name the system of each run:
Q_800, run 1 (9 x 20):
-1 -5 8 -14 -5 -31 -2 -35 16 -31 -6 14 -9 10 -51 -9 0 -9 20 -9

-2 -26 -37 -22 24 -2 -6 0 -9 -14 -3 -20 4 19 10 3 -7 28 -31 37

-30 35 5 10 17 16 -6 11 -38 -9 -7 1 -15 -19 19 -28 6 -21 -20 -23

2 9 8 -8 10 29 23 0 3 42 12 16 -24 15 -3 13 9 17 48 4

8 13 3 9 -24 -19 -17 -18 43 2 -19 -21 7 -28 22 26 -5 24 0 -10

12 -16 -3 6 19 0 -19 -16 25 -35 -12 2 3 35 -30 -18 1 -35 2 -17

-23 -37 -33 7 3 23 0 11 -17 4 -2 8 -1 -8 -20 -6 -3 32 -33 27

-38 40 14 -32 -8 -17 1 -11 -34 -8 3 1 -25 -23 2 -18 2 -4 1 -10

24 10 -1 -14 33 8 4 -6 2 20 10 -8 -21 42 31 26 5 14 28 9
Q_737, run 2 (9 x 20):
-5 14 27 13 -26 16 -8 32 4 21 31 -16 -17 6 27 16 15 -27 -24 3

45 -14 12 33 -1 -25 13 5 -6 0 -2 42 -14 -5 -9 10 10 24 -17 14

4 -21 -15 -23 -8 -31 14 -17 -17 -4 -2 -7 46 -7 -11 16 -29 12 32 -1

-11 4 19 -23 -17 8 -11 21 -7 -2 27 -26 14 22 11 -11 0 -56 -2 -5

11 -7 14 16 -12 12 4 30 -20 20 19 31 -37 3 4 -1 19 12 -34 27

19 10 2 11 3 -41 30 -15 -26 2 -5 18 17 -30 1 23 -12 32 19 -4

15 -7 8 -25 -4 -6 2 -4 11 2 15 -23 33 33 3 13 -12 -35 42 -11

1 -23 8 8 -32 20 -13 40 8 14 22 -7 2 5 8 -6 10 -20 -43 23

12 -1 14 17 -15 -30 12 1 -38 -7 -4 47 -15 -31 -17 -8 3 16 -18 1
Q_401, run 3 (9 x 20):
7 34 7 -16 35 -34 12 -33 4 -20 3 -14 -19 25 2 18 4 1 27 -5

4 3 -28 -5 34 24 -4 13 20 3 -16 -21 -5 7 35 -19 9 21 -26 28

-31 15 0 20 -5 38 -20 4 -11 5 -21 4 -2 -27 6 -21 -3 -18 -1 -42

-17 0 4 3 -4 7 2 -31 19 10 7 12 -36 11 -39 31 6 24 31 -8

1 15 -6 -7 4 -34 -15 -20 35 -28 -3 -41 1 5 16 20 2 7 -23 12

19 8 -11 4 44 13 -14 0 -10 -22 -33 14 -8 15 17 -41 3 -13 -9 -15

-54 -7 -29 2 11 42 6 -2 -19 14 -3 -2 -8 -14 -24 -6 -5 21 1 0

-25 44 25 -13 -17 -13 -7 -21 13 7 10 -21 -30 -9 10 26 8 -4 19 -18

42 -5 -7 16 21 -4 -20 -12 36 -3 -24 3 -21 21 23 16 8 28 -10 6
Q_548, run 4 (9 x 20):
24 -39 -3 26 -27 2 -12 9 30 -3 -19 26 12 -17 -24 -16 1 10 -25 7

-21 -28 -1 -24 -24 -21 -4 -16 -18 -21 9 2 21 3 -46 -2 -19 -19 13 -10

3 5 2 -35 23 -16 6 4 -31 -8 31 -17 -11 45 15 12 2 -13 0 22

13 25 1 11 18 -1 15 24 -29 11 -6 16 -13 -22 40 -18 12 19 -28 17

7 3 6 27 -13 18 18 1 0 31 -15 30 13 -35 -8 -2 -5 13 36 -25

2 -23 7 13 -30 7 -3 2 36 13 22 -26 28 13 -12 38 -6 -19 15 -7

25 -12 11 4 -10 -39 -16 -1 16 -38 8 -4 -7 20 -6 3 8 -16 -43 16

4 -22 -17 -25 13 -15 7 -3 -41 -16 -14 36 -6 1 -19 -34 -7 19 -10 19

-26 19 1 -25 7 11 25 9 -47 22 16 -9 19 -9 12 -4 -11 -9 33 -6
Q_606, run 5 (9 x 20):
-1 38 -13 13 57 9 9 -9 -13 -2 -8 -13 -18 10 35 8 7 14 4 -8

-1 29 7 -3 6 36 13 9 26 39 -8 12 -26 -12 17 -18 17 16 26 6

-7 -12 5 -3 -44 22 -35 -6 48 17 -19 0 -11 -14 -4 1 2 10 2 -12

10 -23 -18 13 5 -16 -26 -30 38 -34 -27 -6 9 10 -24 6 -8 8 -8 -12

-14 4 -36 -2 51 -6 14 -17 -3 -29 -13 -12 -2 4 -10 -12 0 28 -20 23

-28 38 -1 -22 28 21 -3 0 -20 3 -6 1 -41 1 19 -30 14 3 -6 3

0 8 15 2 -8 34 -25 -4 9 30 -6 15 -49 17 15 16 9 10 19 -22

17 1 -2 28 -10 0 -13 -18 51 13 -21 -9 4 -13 10 34 -1 25 12 -16

14 -6 -22 -4 14 -8 5 -12 49 -18 -33 -7 26 -17 -8 -32 -3 16 -2 16
Q_40, run 6 (9 x 20):
-5 13 0 -12 5 24 -27 0 16 2 -12 -33 19 13 33 -6 -9 -35 19 -31

-15 -18 -2 26 3 47 -16 3 18 11 1 16 -35 23 -29 3 13 -2 -7 -9

-18 19 -12 8 1 -17 -5 -30 16 -14 -33 6 -15 -42 -9 -4 -1 40 -7 -8

16 5 -17 -31 37 -5 -10 -24 6 -10 -20 -19 10 31 21 0 -13 -2 35 -13

-17 -11 -19 17 15 58 -18 23 18 15 -4 -19 0 13 16 -11 6 -12 -21 1

-17 22 18 22 -12 10 -12 -18 20 -5 -20 23 -28 -24 -26 -18 11 -7 5 -33

-5 -10 -26 -34 14 -6 -11 -36 0 0 -22 3 -17 10 -5 11 -13 47 26 4

1 12 -19 13 25 14 -18 0 23 -7 -15 -44 21 7 42 12 -6 -4 -11 -11

2 2 6 25 22 40 -3 5 23 -4 -10 20 -16 18 -23 -36 18 -30 7 -16
Q_40, run 7 (9 x 20):
28 5 -3 -30 22 -12 17 14 3 2 12 -26 31 26 35 -6 -4 -15 14 23

4 -19 18 19 -27 34 -8 43 -2 19 16 10 7 3 4 -17 9 -35 -21 0

-18 -4 18 13 -35 -20 5 -13 -19 -3 6 32 -17 -28 -44 10 -1 10 0 -13

7 1 -12 -27 13 -46 13 -23 -12 -12 10 -18 6 8 4 32 -10 32 5 25

31 4 2 9 21 1 5 32 2 -2 12 -22 25 20 41 -7 5 -27 -22 16

-3 -6 21 16 -20 25 11 29 -16 14 9 36 -1 -12 -22 -36 9 -29 -2 -6

-30 -3 8 -25 -41 -24 3 -19 -18 8 11 9 -11 -25 -25 22 -9 25 12 2

28 -1 0 -2 11 -40 0 -12 3 -11 15 -27 7 25 24 48 -4 11 -7 14

33 -8 -2 29 27 11 21 35 -1 -3 3 9 23 7 11 -26 10 -20 -24 18
Q_781, run 8 (9 x 20):
-24 -12 -8 -28 -11 17 -11 -2 -35 28 17 -14 -9 15 14 38 -15 15 19 -2

5 36 14 26 22 -18 1 -14 31 -19 11 -27 -22 15 11 27 19 -11 -11 -6

41 -24 -7 14 0 11 9 8 43 11 -23 25 18 -7 -10 -25 5 14 10 16

-42 -4 -16 -7 -18 6 0 2 -29 -2 -9 -14 38 -42 -5 -12 -22 -3 -5 -15

-16 -1 13 -25 4 -11 -15 -20 -16 -25 19 3 -34 41 -30 3 5 -25 8 -9

32 -12 -10 8 12 -1 -15 11 5 8 -6 4 -27 15 35 16 9 36 -34 27

8 40 6 18 19 1 26 0 -4 13 -21 7 19 -37 22 -19 -1 1 27 -24

-23 -22 -5 -22 -12 28 7 0 16 20 20 -17 21 22 -28 8 -9 -17 39 1

-22 -1 0 16 -21 -10 -28 -6 22 -27 5 -22 -19 -6 -9 13 8 -4 -53 4
Q_737, run 9 (9 x 20):
-25 -15 -7 -39 -22 15 -4 19 22 2 13 -26 19 6 -9 -29 0 -21 -11 30

-6 18 20 3 -23 5 -19 16 -29 6 -10 29 -34 -27 19 -24 9 0 -29 -11

8 3 -3 20 27 -7 12 -24 -29 7 1 17 -20 13 -7 42 -5 29 25 -18

6 6 -9 -3 19 -14 22 -4 36 -7 14 -46 39 14 5 17 -2 -10 13 18

16 -16 9 -16 -25 15 -15 25 27 3 -11 13 8 -3 1 -51 8 -25 -13 14

-22 -14 -1 12 -28 12 -19 -2 -41 12 -11 30 -20 -29 -10 8 -10 23 -12 -21

-9 27 8 8 26 -33 13 -29 -16 -23 19 -17 -12 16 -10 39 0 -4 11 -16

27 -8 -10 -29 23 0 7 11 30 2 8 -22 7 36 20 -10 7 -1 0 41

7 -9 -7 9 -16 24 0 29 -6 17 -23 17 27 -39 19 -41 -4 0 -13 -2
Q_781, run 10 (9 x 20):
17 -3 -6 -12 29 12 0 30 -33 -9 0 3 10 23 26 -38 1 -28 -20 12

-22 17 13 11 1 38 13 24 -28 35 17 19 -34 -6 5 -4 17 1 1 1

-3 15 23 0 -31 -17 8 -13 18 27 18 -5 -17 -9 -2 48 5 20 26 -1

35 -10 5 17 -9 -30 -1 -6 40 -17 -2 -21 41 5 5 20 -7 -15 0 -5

5 -28 -14 20 11 8 9 18 -7 -22 -8 13 36 -5 -25 -40 -3 -23 -25 7

-34 -3 1 -30 -13 1 6 10 -50 3 13 21 -21 -12 -20 -22 -1 6 -14 16

9 21 24 -27 -11 -22 -15 -4 -24 11 18 -2 -38 20 34 30 3 4 5 -2

43 8 10 38 20 4 10 10 22 15 4 -5 9 19 32 29 8 -3 10 -6

-8 -3 -6 31 2 16 39 13 28 10 3 -1 40 -29 -27 -14 4 -3 8 11
Q_606, run 11 (9 x 20):
-16 -14 -3 -12 -28 -18 -45 -23 6 -26 -15 -1 -27 -4 -11 7 -5 13 -32 -7

27 -3 -20 10 50 -11 -13 -23 -13 -26 -21 -2 -6 31 14 13 -6 10 -1 -13

-17 32 -19 7 46 28 33 7 2 20 1 -15 -4 -6 18 -5 11 22 10 15

-16 28 23 -16 -26 22 -9 6 29 22 -7 11 -32 -20 4 -30 19 -5 9 -3

13 -39 -3 6 -31 9 -44 -15 26 3 -19 13 -16 12 -13 18 -6 15 -2 -14

2 -2 -27 24 30 -19 -3 -28 22 -32 -20 -27 24 -3 -3 21 -10 16 -9 -8

-7 24 -17 -18 47 0 31 -2 2 -13 -10 2 -8 0 -4 -44 13 12 -1 29

-35 10 1 -22 -10 39 -24 10 -15 19 1 5 -47 3 11 -15 10 4 -12 1

13 6 18 24 -12 6 -32 -22 17 5 -11 9 -31 13 6 34 2 0 16 -42
Q_646, run 12 (9 x 20):
34 -14 -20 -13 24 6 0 8 36 -7 -23 -5 22 15 18 -36 2 0 -3 25

-26 -8 -5 9 -22 32 -16 20 -18 6 -17 11 16 -33 -3 -38 -7 -19 -14 -21

-28 9 12 12 -12 10 -7 -20 -13 12 11 18 -50 2 -27 28 9 16 10 -19

21 1 -10 -10 12 -29 -13 -20 27 -10 -4 -23 -15 19 22 35 3 33 -14 22

23 -4 -16 0 30 3 -8 3 10 -26 -31 -5 34 4 16 -44 -8 -20 -6 -8

-37 -14 -10 8 -8 50 5 16 -11 23 -5 19 0 -18 -28 -30 1 -2 3 -5

-26 23 19 -3 -27 -5 -19 -12 0 10 13 -2 -53 -8 3 30 11 19 -11 -5

48 -7 -5 1 21 -29 -18 -23 17 -17 -19 3 -7 29 20 22 -5 20 6 -2

-6 -18 -37 10 28 20 3 6 8 -17 -23 -18 47 -7 -1 -29 -13 -5 -12 2
Q_646, run 13 (9 x 20):
12 20 12 -15 22 -3 42 7 9 18 32 -11 4 25 0 8 12 -10 36 23

28 -4 20 -2 -34 -13 10 34 8 18 15 -6 34 -15 27 -2 0 -16 -9 19

6 -3 24 18 -20 -20 15 0 -28 -5 11 19 28 -12 -25 7 -12 -31 21 -31

-17 -12 -2 -10 -1 -14 32 -4 -10 6 43 -15 10 18 -33 37 -1 4 15 24

19 21 22 -22 2 -34 14 17 -7 -11 28 -19 7 14 26 -6 9 -26 -15 27

37 -14 11 5 1 -7 26 23 -34 15 3 32 32 -4 6 -17 -8 -12 19 -1

-32 12 7 10 -18 1 30 6 -22 22 26 -16 30 -27 -8 29 -10 -3 19 -8

13 21 34 -8 -9 -25 19 -2 23 3 37 -12 -8 24 -8 22 15 -27 23 6

43 -35 5 -3 -17 -31 10 21 -5 -4 14 5 39 9 3 4 -8 -8 -13 26
Q_401, run 14 (9 x 20):
31 11 29 2 -16 -30 13 27 6 -2 26 -9 10 4 26 1 12 -25 -25 24

38 -28 -1 14 -10 -1 7 25 -21 8 -16 42 23 -17 3 -29 -6 4 -11 6

-17 -28 -3 -14 -28 1 15 7 -25 15 19 0 41 -8 -27 9 -21 -12 27 -3

19 5 34 -16 -21 -25 16 16 2 7 43 -1 -8 25 0 16 12 -23 4 23

43 -20 4 17 -14 -21 4 28 -10 0 -3 21 16 -14 20 -7 2 13 -38 25

10 -21 -1 0 -11 -1 15 11 -34 6 -6 17 52 -18 -9 -15 -22 -16 25 -18

-3 -15 17 -24 -21 4 24 18 -3 23 43 0 5 26 -22 11 4 -18 25 25

26 -2 26 9 -35 -30 -1 27 -1 1 20 2 0 -11 19 9 9 -6 -40 24

44 -24 2 12 -5 -18 8 9 -30 -1 -16 38 34 -13 3 -13 -17 1 9 -10
Q_548, run 15 (9 x 20):
14 9 -5 -16 33 -43 38 -16 -16 -16 15 -3 8 14 -10 13 -2 15 14 24

25 5 0 -28 3 7 13 31 -6 22 -6 3 22 -8 42 -36 1 -2 4 25

1 3 27 32 -26 23 -7 23 -23 19 3 29 -2 -17 3 -8 2 -29 1 -35

-1 -21 5 32 -14 -3 13 -7 6 12 28 5 -8 11 -34 54 3 16 3 4

24 -8 -4 -15 -9 -53 8 -9 19 -20 3 -20 29 -7 7 12 -7 13 -13 27

35 -15 3 -23 10 -6 -5 14 -22 -12 -16 25 17 15 8 -48 -6 -26 5 -1

-31 -7 4 6 -5 34 14 29 -46 21 28 13 -5 1 -15 -8 2 -17 -6 1

-2 29 26 11 -14 -26 24 -6 -4 18 28 -2 -21 -13 5 45 10 17 11 3

55 -20 -7 10 -2 -18 -4 0 21 9 -19 5 22 1 30 18 -9 28 2 9
Q_800, run 16 (9 x 20):
-18 -12 -24 10 20 -17 -3 -4 -18 -38 3 -30 31 2 -6 4 -13 -10 -37 4

-20 15 6 -3 16 24 21 29 -23 4 23 11 -21 8 -8 -34 22 -20 -19 22

11 13 14 -20 -24 5 2 12 -19 43 -3 20 -17 -20 34 3 -1 27 21 3

19 15 14 10 -2 -25 -6 -24 14 -5 -5 -17 20 5 14 35 -12 -12 36 -36

14 -26 -10 36 15 8 9 5 45 -16 8 -13 21 20 -26 7 8 -13 -18 13

-13 -22 -3 -9 -28 4 -9 17 -4 -10 -12 23 1 -27 -22 -47 2 -2 -37 18

-14 -6 2 -48 -9 -12 -6 -6 -58 5 11 10 -11 12 2 4 -15 0 20 -3

4 28 2 20 28 -15 18 0 -18 5 21 -26 -3 7 34 47 4 13 -6 2

28 29 17 31 17 8 21 13 41 3 -10 7 7 -10 9 -29 20 -18 5 -2

runs to name:
run 17 (2 x 20):
30 15 5 25 29 -14 -1 1 -46 -10 -12 17 1 2 33 6 -7 -6 -2 -28

-2 5 -9 -3 35 24 46 14 -5 26 24 -4 11 19 -6 2 7 2 30 24

Q_781
run 18 (2 x 20):
11 -28 -14 12 18 32 -3 -5 37 -4 -17 12 9 27 -34 -22 1 -13 20 -6

-42 -27 -23 -8 -32 10 -19 -4 0 1 -8 -6 0 -29 -20 0 -10 27 -28 10

Q_800
run 19 (2 x 20):
-10 14 23 1 -33 22 -30 -2 49 15 -1 -8 -28 3 5 3 14 -14 6 -16

23 -30 -13 22 1 1 -22 -25 9 -4 -29 31 -19 3 -17 16 -6 38 0 -14

Q_40
run 20 (2 x 20):
13 15 35 2 -29 -13 5 -9 -10 22 5 31 -20 -10 -6 18 2 1 39 -26

10 -31 -21 1 -3 -8 18 -5 13 19 9 -10 22 2 -9 39 -11 42 10 27

Q_40
run 21 (2 x 20):
16 -3 9 -54 -9 15 -14 11 7 18 0 4 -11 31 20 -27 2 -16 27 12

-4 -3 -3 42 -12 29 -8 26 -21 27 -1 3 4 -25 28 19 -1 10 -27 -12

Q_737
run 22 (2 x 20):
18 -5 -12 2 25 18 -13 -9 55 -14 -19 -17 14 28 -3 -20 3 -20 12 -6

-33 -6 -22 24 16 22 13 -4 19 -8 0 1 -17 -11 -39 -7 14 24 -27 20

Q_606
run 23 (2 x 20):
36 -55 -12 -4 -13 1 -24 9 12 -10 -11 20 8 25 -15 -13 -6 1 -21 17

-30 -13 -14 0 -5 -13 0 0 -58 -21 -3 7 19 -25 -15 -8 -20 1 -23 -11

Q_800
run 24 (2 x 20):
-10 -19 -8 6 13 20 15 -2 20 -8 3 23 -16 13 -55 -30 15 -1 -2 20

-32 22 -9 -32 -20 -17 -9 -17 4 3 -16 -15 -9 -40 14 -1 -6 35 -3 6

Q_737
run 25 (2 x 20):
-14 23 -6 12 7 16 -25 -11 -11 13 -16 -3 -39 -10 34 25 3 32 -10 -18

24 12 -12 21 28 6 -11 -24 49 -5 -34 -4 -9 4 11 7 5 21 13 -14

Q_646
run 26 (2 x 20):
16 -2 -1 0 -2 -48 31 -11 -1 -13 4 17 1 -21 -20 6 3 36 -12 34

27 -3 -1 -32 4 -33 7 11 -20 -11 4 -16 43 6 32 -12 -16 -18 2 12

Q_40
run 27 (2 x 20):
-31 10 -10 -26 11 5 24 -15 -21 18 15 -17 15 0 -9 18 -15 5 50 -8

10 14 22 0 -6 10 3 22 27 17 33 -31 -5 27 27 19 17 -27 -4 16

Q_646
run 28 (2 x 20):
-34 -9 -13 -18 -16 35 -43 -13 21 2 -22 -15 -8 3 -5 -12 -9 -9 5 -25

-13 -8 -19 17 16 5 -33 -34 1 -21 -25 5 -31 11 -16 19 -5 24 -10 -24

Q_781
run 29 (2 x 20):
0 -18 -9 20 -23 -28 -21 -25 14 -21 -24 8 0 -29 -19 16 -9 31 -25 -8

-22 -2 -22 -30 29 -3 -18 -33 0 -33 -15 -15 -6 26 -23 -14 -10 -6 12 -11

Q_646
run 30 (2 x 20):
19 3 19 34 -20 -25 -31 -10 19 -22 -4 -2 -21 0 6 28 7 -5 -33 -19

13 -37 -33 1 24 -10 4 -20 1 -23 -21 18 9 9 -34 -7 -9 30 -5 16

Q_548
run 31 (2 x 20):
-14 32 -6 -41 5 -2 18 -5 22 16 -11 -22 16 -22 21 -22 -2 14 30 14

0 -16 9 -16 -18 29 -27 16 35 5 4 -1 -21 27 -7 -27 16 -26 -15 13

Q_606
run 32 (2 x 20):
-7 -10 -28 -39 19 -10 11 0 -40 -7 -15 7 16 -10 3 -33 -16 20 -1 21

-35 31 2 -14 11 17 1 10 -31 13 19 -34 2 5 34 13 -4 -19 7 -13

Q_800
run 33 (2 x 20):
-14 38 28 14 5 27 13 26 -16 19 19 -1 -11 -2 22 -12 16 -37 7 -16

23 -4 13 27 -8 5 17 1 27 29 10 23 -28 2 -11 29 18 33 10 17

Q_737
run 34 (2 x 20):
-19 -18 15 28 -32 13 -3 7 -9 15 32 1 0 6 -28 40 -1 -20 3 -19

2 2 3 13 1 -40 23 -17 16 -19 12 6 -16 -9 -32 18 13 30 -22 31

Q_40
run 35 (2 x 20):
-11 -2 -18 0 -8 -12 1 -12 -10 15 -1 -23 14 -22 21 50 -17 43 3 3

31 9 10 24 28 -10 17 1 38 -15 12 -20 22 29 1 9 10 -31 8 -1

Q_40
run 36 (2 x 20):
-12 7 -2 54 25 40 4 4 13 3 4 -10 5 8 -7 13 7 -23 3 -31

-18 -14 -10 2 -9 -2 22 -14 31 1 1 12 -8 -18 -52 -2 8 34 0 27

Q_781
run 37 (2 x 20):
-2 5 -10 24 17 30 28 28 -9 32 9 9 -11 -15 16 1 14 30 -17 29

12 26 27 -3 -27 -21 15 -7 27 9 -7 6 21 -32 -2 -11 0 -14 37 -17

Q_40
run 38 (2 x 20):
-16 20 19 14 -16 33 -1 21 33 24 21 -29 0 3 17 12 13 -31 4 -8

6 -20 15 41 -33 -3 -4 -8 32 -1 0 22 -4 -15 -42 17 7 3 -5 -12

Q_781
run 39 (2 x 20):
-8 -2 10 9 -16 -6 29 2 7 18 24 20 -29 -9 -34 17 17 31 -3 33

8 5 6 -17 -33 -28 -36 -1 -13 -9 -22 -2 2 -27 38 -4 -12 7 -25 -11

Q_606
run 40 (2 x 20):
5 -26 -23 3 -2 11 -4 5 -20 22 -8 18 -18 -9 10 18 -4 57 -19 24

-14 48 0 3 21 -11 -11 -22 3 -18 -24 -24 -1 -19 31 -1 -3 -4 5 -33

Q_646
run 41 (2 x 20):
-1 -23 -12 32 -9 12 -44 -5 11 -22 -25 2 -11 0 -4 3 -2 1 -43 -19

-22 10 -11 9 32 -15 11 -35 -20 -32 -8 8 -2 -1 -39 -2 -8 -1 17 -25

Q_401
run 42 (2 x 20):
25 -3 16 22 -28 -11 18 7 52 13 -1 2 31 -27 -7 2 6 0 12 7

18 -49 -7 -18 -21 -21 -10 -7 7 -21 -5 13 28 13 -37 -11 -16 -9 1 5

Q_40
